The same turns and mirrors carry the whole set onto itself and the rows of a family onto each other. Which other rows belong to the same family as each row named below? List them in the order they appear above.
These 36 rows form 6 families of 6 rows each.
galon: 33.5  -6.7  -36.9  27.3  37.0  14.0  -15.9  -11.7  -4.5  -37.4  -7.1  6.9  -23.6  -12.3  -11.7  -7.0
fuzu: 36.0  -13.7  -26.8  38.1  20.0  4.9  -22.8  3.1  5.5  -29.9  -13.7  1.7  -1.0  -31.9  -7.4  -12.2
Pep: -2.6  2.8  -28.2  -43.9  3.0  -27.4  -1.7  -1.3  -1.3  19.0  -4.9  28.8  -10.5  41.5  19.7  2.6
sutu: -10.1  -1.0  -30.0  -33.9  3.0  -27.5  -1.9  -23.6  -22.4  38.0  -16.2  14.9  2.3  39.9  3.5  -13.6
vas: 35.5  -22.7  -16.4  18.0  26.3  25.3  -13.7  -16.0  11.4  -11.0  -3.0  9.3  -41.9  -21.0  -34.2  -1.2
Samif: -3.2  -9.6  -5.8  -38.4  -34.1  -26.1  11.9  -4.9  -5.9  36.8  -10.4  17.5  6.9  12.0  17.4  -15.7
vom: -18.0  -10.2  1.3  -20.7  -25.2  -37.9  18.9  9.5  -15.3  16.7  -23.5  16.0  8.0  21.9  12.7  -15.4
fuv: -22.5  -1.5  -31.5  -30.3  -15.4  -32.2  5.3  -33.2  -28.2  29.2  3.8  27.4  -15.0  14.5  -5.0  -2.9
sunu: -10.1  -5.0  -23.2  -25.3  -7.9  -33.3  -6.1  -9.5  -14.1  41.7  -23.8  9.1  21.9  26.4  9.7  -18.4
fef: 25.0  -37.7  -5.6  32.3  32.8  26.5  -6.5  -0.4  1.0  0.4  10.4  3.9  -11.3  -24.9  -31.6  4.1
golis: 37.2  -29.4  -21.2  30.4  11.2  31.9  -15.4  5.4  8.2  -22.2  -23.1  19.8  11.6  -19.0  0.9  4.7
gide: -21.8  4.9  -25.9  -25.1  6.4  -49.9  7.0  -19.3  -23.4  12.1  0.2  19.4  -25.2  16.4  15.2  -10.0
muvom: -22.1  -7.5  -22.2  -18.4  -33.1  -41.8  -1.1  -13.4  -18.3  36.1  -5.9  20.4  11.6  -5.1  1.7  -10.0
gefa: -33.8  9.7  -37.2  -23.8  -16.4  -25.5  10.4  -12.5  -17.4  16.5  -14.9  19.2  9.0  17.5  16.1  -13.2
muz: 44.6  -22.6  -24.2  31.3  23.3  -0.3  -26.4  -14.8  -5.9  -20.7  2.2  9.5  -23.0  -31.5  -26.9  -3.7
Zek: -8.2  1.1  -15.1  -45.4  -20.3  -16.2  18.7  -12.7  -8.9  27.1  -9.9  19.0  -5.8  28.9  20.9  -14.9
Gare: -13.9  -8.3  -13.7  -18.1  -10.3  -63.9  -3.7  -13.0  -21.1  28.2  3.1  18.9  -14.7  -5.5  6.7  -10.1
Kag: 49.6  -41.9  -17.0  25.3  10.2  23.5  -22.4  -11.9  -2.4  -7.5  -5.1  28.0  -10.8  -24.3  -20.3  13.8
Sati: -2.6  -13.3  -19.6  -29.2  -8.8  -39.1  -10.5  -22.7  -22.9  51.7  -10.8  15.8  6.2  23.0  -5.9  -11.6
Zar: -8.1  -22.2  6.3  -26.7  -25.2  -45.4  12.4  -8.9  -25.3  31.9  -5.5  24.5  -14.6  15.2  -7.8  -6.2
zedek: 16.6  -28.3  -8.8  35.5  34.1  33.0  -1.3  12.9  7.9  -10.2  -2.9  -1.5  3.5  -20.1  -16.9  -3.2
nidu: 36.2  -22.7  -8.3  16.8  13.4  49.9  -1.6  -23.8  -2.6  -21.6  5.9  15.5  -15.3  -14.1  -18.5  2.3
lediv: 18.9  -10.8  -1.6  48.8  8.0  30.3  -3.6  0.8  -7.8  -28.3  -13.6  -6.2  6.4  -7.1  -6.1  3.0
bebe: 32.4  -26.8  8.1  46.2  0.6  17.4  -12.5  -12.5  -16.2  -10.1  2.4  1.2  -9.1  -20.9  -27.4  10.6
ruga: 23.7  -12.0  -7.8  37.6  20.4  33.2  -2.1  -22.6  -20.6  -26.6  1.1  3.1  -24.1  5.4  -20.4  12.7
Vumog: 33.6  -24.6  -8.7  29.2  10.4  18.9  -17.7  5.0  22.4  -9.0  -15.0  1.1  -12.0  -36.5  -23.7  -11.2
loson: 31.3  -18.3  -7.7  22.6  9.4  52.0  0.1  -8.9  6.4  -27.8  -6.6  8.9  2.6  -17.4  -6.4  -5.1
gureg: 39.3  -30.5  1.0  24.5  0.7  41.2  -8.9  -12.7  2.6  -14.2  2.0  11.0  -1.5  -29.2  -19.1  -1.5
kikib: 16.1  -25.3  -15.3  27.7  45.2  39.4  2.1  -1.3  0.1  -11.9  5.3  3.5  -16.8  -7.3  -22.4  3.2
dorum: 9.7  -13.9  -14.7  -41.6  -11.0  -43.2  -13.1  -6.0  -4.8  39.9  7.8  32.2  -13.4  20.0  1.8  7.4
sodul: 1.2  -10.6  -10.0  -45.8  -27.3  -24.8  11.9  -20.4  -13.2  39.0  1.3  23.0  -14.3  18.6  6.9  -9.4
zotur: 0.9  -6.7  -15.5  -32.0  -15.5  -38.7  -9.5  15.7  6.9  29.1  -11.6  23.4  15.0  17.5  21.4  -3.2
kavu: -18.6  -5.5  -8.3  -32.0  -7.3  -30.2  24.3  -11.0  -26.9  12.0  -13.2  23.5  -20.9  40.0  5.9  -7.5
sona: 23.0  -9.1  -22.6  21.8  28.9  35.4  -5.5  1.3  21.0  -28.0  -21.4  2.5  -22.7  -11.7  -11.8  -11.8
mur: -25.2  5.4  -20.6  -15.9  -6.2  -54.9  3.2  0.4  -12.8  13.1  -12.4  11.8  1.0  3.4  25.9  -17.9
nobor: 38.9  -25.2  -29.8  19.4  29.3  40.1  -9.8  -14.2  -2.2  -26.4  -12.7  27.7  -17.1  -0.6  -7.7  12.2

The rest of the family of kikib: sutu, sunu, fef, Sati, zedek
The rest of the family of Zar: vom, golis, Kag, kavu, nobor
The rest of the family of Gare: galon, fuzu, gide, muz, mur

